Here is a table of points, one per row:
c(42, -15, -20, -21, 15, 12, 52, 17, 81, 44, 4, 38, -16, -17,
  -17, 50, -43, -27, -25, 5, -73, -16, 55, 58, -30, 1, 0, -11,
  2, 49, 9, -18, 21)
c(-9, 1, -9, -16, -20, -1, -68, -1, -11, 10, -50, 18, -22, -44,
  17, 21, -9, -72, 18, 3, 16, 33, -27, 42, -50, 63, -4, -18,
  39, 24, -39, 50, 0)
c(-25, -21, -19, 3, 40, -30, 9, -15, 11, -6, -10, -48, -58, 10,
  1, 48, -6, 22, 45, -3, 26, -4, -4, -17, -13, -51, -8, -31,
  32, 18, -7, -31, -4)
c(-23, -31, 2, 12, 17, 39, -2, -5, -6, 23, 40, 24, -9, -1,
  6, -19, -3, -33, 105, -48, -52, -39, 11, 30, 38, -34, -21, 119,
  5, -36, -39, 22, 63)
c(-37, 36, 16, 4, 21, -49, -33, -4, 23, 45, -9, -8, 12, 66,
  13, 50, 29, 11, 14, 50, -25, 54, -1, -6, -17, 17, -8, -13,
  4, -40, 30, 5, 55)
c(-7, -26, 13, -24, -63, 6, 17, 61, -11, -75, -21, 7, -17, 62,
  24, -20, -19, -59, -13, 25, -15, 15, -18, -65, 51, 22, 20, -23,
  -14, 34, -20, -14, 18)
c(-31, -8, -10, 22, -20, -58, 2, -51, 11, -19, -13, 0, 35, 11,
  -10, 10, 10, -6, -7, -25, 10, -24, 16, -11, -5, -12, 20, 13,
  -6, 28, 1, 9, 7)
c(-12, 50, -12, 10, -27, -3, -68, 4, -39, 27, 21, -42, -53, -5,
  -33, -3, -17, 4, -45, 21, 41, -57, 32, 1, 36, 1, 2, 22,
  44, 3, 14, -7, 18)
c(-35, -7, -5, 21, 19, -32, 13, -53, 12, -32, -17, -10, -5, -9,
  -13, 22, -18, 4, 18, -8, 30, 0, 11, -14, -18, -10, 29, 6,
  27, 18, -21, -19, 2)
c(-35, 28, 21, -1, -48, 66, 68, -26, 9, -4, 16, -25, 26, -35,
  15, 55, -60, 7, -13, 31, -3, -54, -57, 23, 4, 43, 20, 0,
  -15, -30, 27, -14, 35)
c(54, 15, -52, 13, -5, -72, 22, 47, 15, -25, -51, 8, -21, -61,
  23, -43, 24, 50, 37, 5, 8, -31, -28, 11, 46, -3, -16, -32,
  11, -53, 33, 28, -5)
c(-19, 17, -25, -4, -69, -44, 17, -17, -8, 7, 15, 20, 11, 14,
  -8, -7, 37, -43, 26, 5, -6, 42, -15, -12, -17, -37, -33, -20,
  36, 0, 20, 0, -2)
c(21, -14, -6, -35, -27, 0, 23, 30, -28, 28, 16, -48, -29, 9,
  -34, 1, 28, -9, -54, -48, 35, -25, 16, -6, 17, -22, -51, -11,
  39, 8, 9, 11, 21)
c(-60, -17, -14, -20, 23, 4, 12, -22, -10, 1, -49, 27, -7, -9,
  -44, 11, -2, -14, 9, -3, 29, -35, 32, -17, -20, 29, -4, -7,
  -5, -10, -19, -18, -52)
c(-2, 60, 46, -22, 68, 26, -16, 44, 53, -32, 10, -22, 37, 5,
  47, 42, 22, -76, -5, -22, 11, -52, 12, -16, 42, -11, -18, -32,
  10, -58, -4, 20, -27)
c(-68, -4, 16, -6, -14, -13, -5, 37, -61, -16, 24, -39, 21, -7,
  3, 12, 41, -16, 14, 35, -25, 11, 52, 78, -20, -26, -1, -35,
  -54, -11, -33, -12, -66)
c(-8, -31, -31, 13, -3, -30, 30, -32, 1, -46, -3, -6, 18, -8,
  -9, 43, -2, 3, 15, -23, 21, -25, 4, -22, -17, -3, 1, -8,
  6, 26, -17, 7, -2)
c(56, -43, -3, 27, 25, -9, 23, -27, -10, 9, 24, -6, 29, 16,
  40, -9, -16, -25, -10, 73, 29, 17, -45, -3, -8, 13, -76, 69,
  13, 1, -20, -81, -46)
c(2, 7, -9, -6, -38, -14, -17, -57, 0, -8, -10, -18, 54, -47,
  13, 72, 13, 32, 15, -14, -23, 58, 3, -5, -2, 30, -16, 28,
  8, -9, 18, 65, -10)
c(26, 50, -4, -51, -1, 33, 0, -36, -44, 34, 0, 14, 8, 32,
  11, -9, -68, 6, -2, -85, 17, 22, -44, 30, -30, -59, -43, -31,
  -31, -8, -1, -8, 23)
c(-21, 14, 26, 64, 28, -4, -3, 62, -1, 13, 35, 7, 1, -26,
  50, 12, 15, 27, -60, -62, -15, -2, -73, 5, -56, 22, 3, 49,
  -13, 42, 3, -5, -35)
c(8, -29, -59, 18, 59, 73, -23, 2, -46, 17, -17, 16, 74, -50,
  -52, -6, 46, -24, 8, 24, -21, 11, -66, -2, 26, -38, 44, -13,
  -5, 50, 62, -49, 43)
c(-10, -7, -7, 14, 2, -66, 11, -40, -17, 1, -2, 31, 29, 26,
  18, 10, 19, -32, 12, -19, 26, -16, 30, 2, -12, -12, 24, -10,
  6, 14, 15, -7, 4)
c(10, 1, -35, 3, -35, 56, -20, 14, -19, -30, -16, 41, -56, 64,
  56, 15, 15, 56, 15, -24, -23, -30, 37, 54, -27, 15, -13, 25,
  6, 15, 68, -54, -5)
c(19, 27, -1, -34, -7, 3, -20, 6, 26, -39, 75, 8,
  8, 31, -45, -14, 43, 10, 32, 38, -5, -11, -25, 14,
  -100, -17, 57, -9, 34, -23, 2, 43, -6)
c(17, 27, 8, -20, -29, 46, -28, -38, 68, 53, 42, 47, -8, -37,
  54, -20, 69, 51, 5, 4, 9, -11, 9, -60, 38, -1, -3, -33,
  -34, 65, -79, -50, -10)
c(24, 11, 81, 4, -38, -11, -28, 34, 41, -14, -65, 4, 22, 5,
  -71, 8, 11, 14, -13, -53, 11, 7, -38, 44, 22, -3, 25, 20,
  4, -34, -33, -62, -19)
c(35, 22, -50, 60, 23, 34, 40, -68, 20, 13, -17, -61, -85, 20,
  -12, -49, 67, -50, -7, -16, -36, 17, -31, 39, 29, 33, 20, -6,
  -96, -22, -9, 9, -16)
c(68, 74, 8, 46, -10, 35, 52, 40, -48, 42, -77, -32, 33, -2,
  30, -28, -35, 0, 29, 51, -11, -23, 44, -58, -41, -49, 46, 40,
  -11, 26, -34, 27, -20)
c(12, -49, 49, 84, -2, 24, -7, 1, -26, -7, 22, 51, 0, -18,
  6, -7, 2, 19, -54, 14, 17, -21, 39, 8, -20, -7, -7, -75,
  -9, -79, -50, 1, 88)
c(25, -62, 23, -51, -3, -4, -38, -31, 31, -22, -33, -33, 6, -30,
  60, -45, -17, 13, -26, 71, 5, 0, -20, 27, 16, -77, 10, 39,
  -45, 15, 22, 25, 7)
c(-42, -17, -118, 30, -1, 51, -19, 61, 87, 16, 24, -12,
  63, 45, 28, -43, -59, 25, -30, -23, 52, 50, 24, 26,
  10, 3, 5, 9, 10, -37, -23, 9, -10)
c(6, -5, 45, 35, 7, -20, -17, 14, -1, -20, 55, -32, -41, -38,
  11, 7, -57, 16, 32, -29, -20, 54, -4, -6, 29, 4, 49, -21,
  37, 7, 13, -7, 2)
c(-13, -6, 19, 16, -40, -34, -5, 25, 23, 19, 27, 11, -23, -41,
  -44, -53, -36, -25, -20, 15, -35, -3, 8, -41, 3, -24, -47, -14,
  -2, -12, 52, -7, -28)
c(11, 43, 31, 38, 55, 37, 11, -28, -4, -55, -11, 13, 20, 49,
  -30, -54, -9, 39, -5, 38, -34, 18, -7, 43, 54, 4, -80, -25,
  36, 90, 2, 65, -21)
c(64, -69, 34, 8, -11, -12, -34, 18, -13, 46, 41, -36, 30, 37,
  -29, 31, -24, 11, 25, -28, 10, -22, 10, 1, 40, 48, 37, -32,
  -17, 15, 26, 37, -30)
c(-9, -39, -11, -43, -17, 23, -4, 8, -33, 25, -37, -8, -22, 23,
  -13, -18, 16, 28, -7, 30, -78, 19, -40, -61, 2, 7, -12, -21,
  57, -56, -42, 9, -38)
c(14, -30, 58, 13, -8, 35, -10, -11, 16, -17, -29, 18, -15, -14,
  -14, -39, 2, -24, 12, -1, 40, 47, 33, -66, -16, 13, -12, 5,
  -10, -17, 73, 0, -24)
c(60, 52, -32, -28, 15, -26, -18, -1, -42, -38, 46, 48, -9, -18,
  -31, 17, -31, -12, -30, 4, 18, 21, 37, -12, 46, 31, 28, 24,
  -15, -32, -4, -35, -5)
c(-48, -10, -34, -17, 39, -36, -40, -21, 3, -21, -34, 16, -12, 31,
  -33, 31, -37, 29, -32, -6, -33, -52, -14, -57, -32, -5, -9, 2,
  -64, 2, -25, 9, -2)
c(9, 0, 11, -51, 33, 2, 23, -6, -30, -14, -9, -8, -10, -27,
  7, -2, 27, 2, -97, -42, -15, 33, 60, 1, 21, 1, 39, 26,
  53, -13, -3, 9, 9)
c(-63, -10, 30, -34, 15, 0, 69, -10, -5, 72, 34, 75, -20, 22,
  41, -44, -27, 6, 4, 6, 36, -18, -34, 36, 26, 5, 48, 6,
  5, 11, 44, 14, -32)
c(7, 9, 15, -54, 36, -34, 10, 19, -12, -9, 2, -72, 30, -30,
  11, -98, 10, 27, 36, -8, -10, -10, 28, -18, -43, 94, -17, -12,
  -26, 12, -2, -29, 69)
c(-13, 5, 14, -23, -2, -4, 21, 57, -4, 3, 6, 23, -29, -6,
  -46, 63, 47, 34, 29, 44, 59, 48, -9, 5, -3, 3, -28, 38,
  -53, 7, -21, 55, 31)
These points spread out most along one direction. Take the direction at right angles to it along which they spread out most. Go by this last direction. How far along it is each point below, from 0 to 99? 50 is the average, and the first point above lies past it. One standard deviation of the points above along it is 16.
c(-2, 60, 46, -22, 68, 26, -16, 44, 53, -32, 10, -22, 37, 5,
  47, 42, 22, -76, -5, -22, 11, -52, 12, -16, 42, -11, -18, -32,
  10, -58, -4, 20, -27) 52
c(-8, -31, -31, 13, -3, -30, 30, -32, 1, -46, -3, -6, 18, -8,
  -9, 43, -2, 3, 15, -23, 21, -25, 4, -22, -17, -3, 1, -8,
  6, 26, -17, 7, -2) 57
c(-31, -8, -10, 22, -20, -58, 2, -51, 11, -19, -13, 0, 35, 11,
  -10, 10, 10, -6, -7, -25, 10, -24, 16, -11, -5, -12, 20, 13,
  -6, 28, 1, 9, 7) 58
c(-63, -10, 30, -34, 15, 0, 69, -10, -5, 72, 34, 75, -20, 22,
  41, -44, -27, 6, 4, 6, 36, -18, -34, 36, 26, 5, 48, 6,
  5, 11, 44, 14, -32) 76
c(68, 74, 8, 46, -10, 35, 52, 40, -48, 42, -77, -32, 33, -2,
  30, -28, -35, 0, 29, 51, -11, -23, 44, -58, -41, -49, 46, 40,
  -11, 26, -34, 27, -20) 19
c(8, -29, -59, 18, 59, 73, -23, 2, -46, 17, -17, 16, 74, -50,
  -52, -6, 46, -24, 8, 24, -21, 11, -66, -2, 26, -38, 44, -13,
  -5, 50, 62, -49, 43) 45
c(-60, -17, -14, -20, 23, 4, 12, -22, -10, 1, -49, 27, -7, -9,
  -44, 11, -2, -14, 9, -3, 29, -35, 32, -17, -20, 29, -4, -7,
  -5, -10, -19, -18, -52) 55
c(-13, -6, 19, 16, -40, -34, -5, 25, 23, 19, 27, 11, -23, -41,
  -44, -53, -36, -25, -20, 15, -35, -3, 8, -41, 3, -24, -47, -14,
  -2, -12, 52, -7, -28) 32
c(-21, 14, 26, 64, 28, -4, -3, 62, -1, 13, 35, 7, 1, -26,
  50, 12, 15, 27, -60, -62, -15, -2, -73, 5, -56, 22, 3, 49,
  -13, 42, 3, -5, -35) 71
c(6, -5, 45, 35, 7, -20, -17, 14, -1, -20, 55, -32, -41, -38,
  11, 7, -57, 16, 32, -29, -20, 54, -4, -6, 29, 4, 49, -21,
  37, 7, 13, -7, 2) 49
c(12, -49, 49, 84, -2, 24, -7, 1, -26, -7, 22, 51, 0, -18,
  6, -7, 2, 19, -54, 14, 17, -21, 39, 8, -20, -7, -7, -75,
  -9, -79, -50, 1, 88) 53
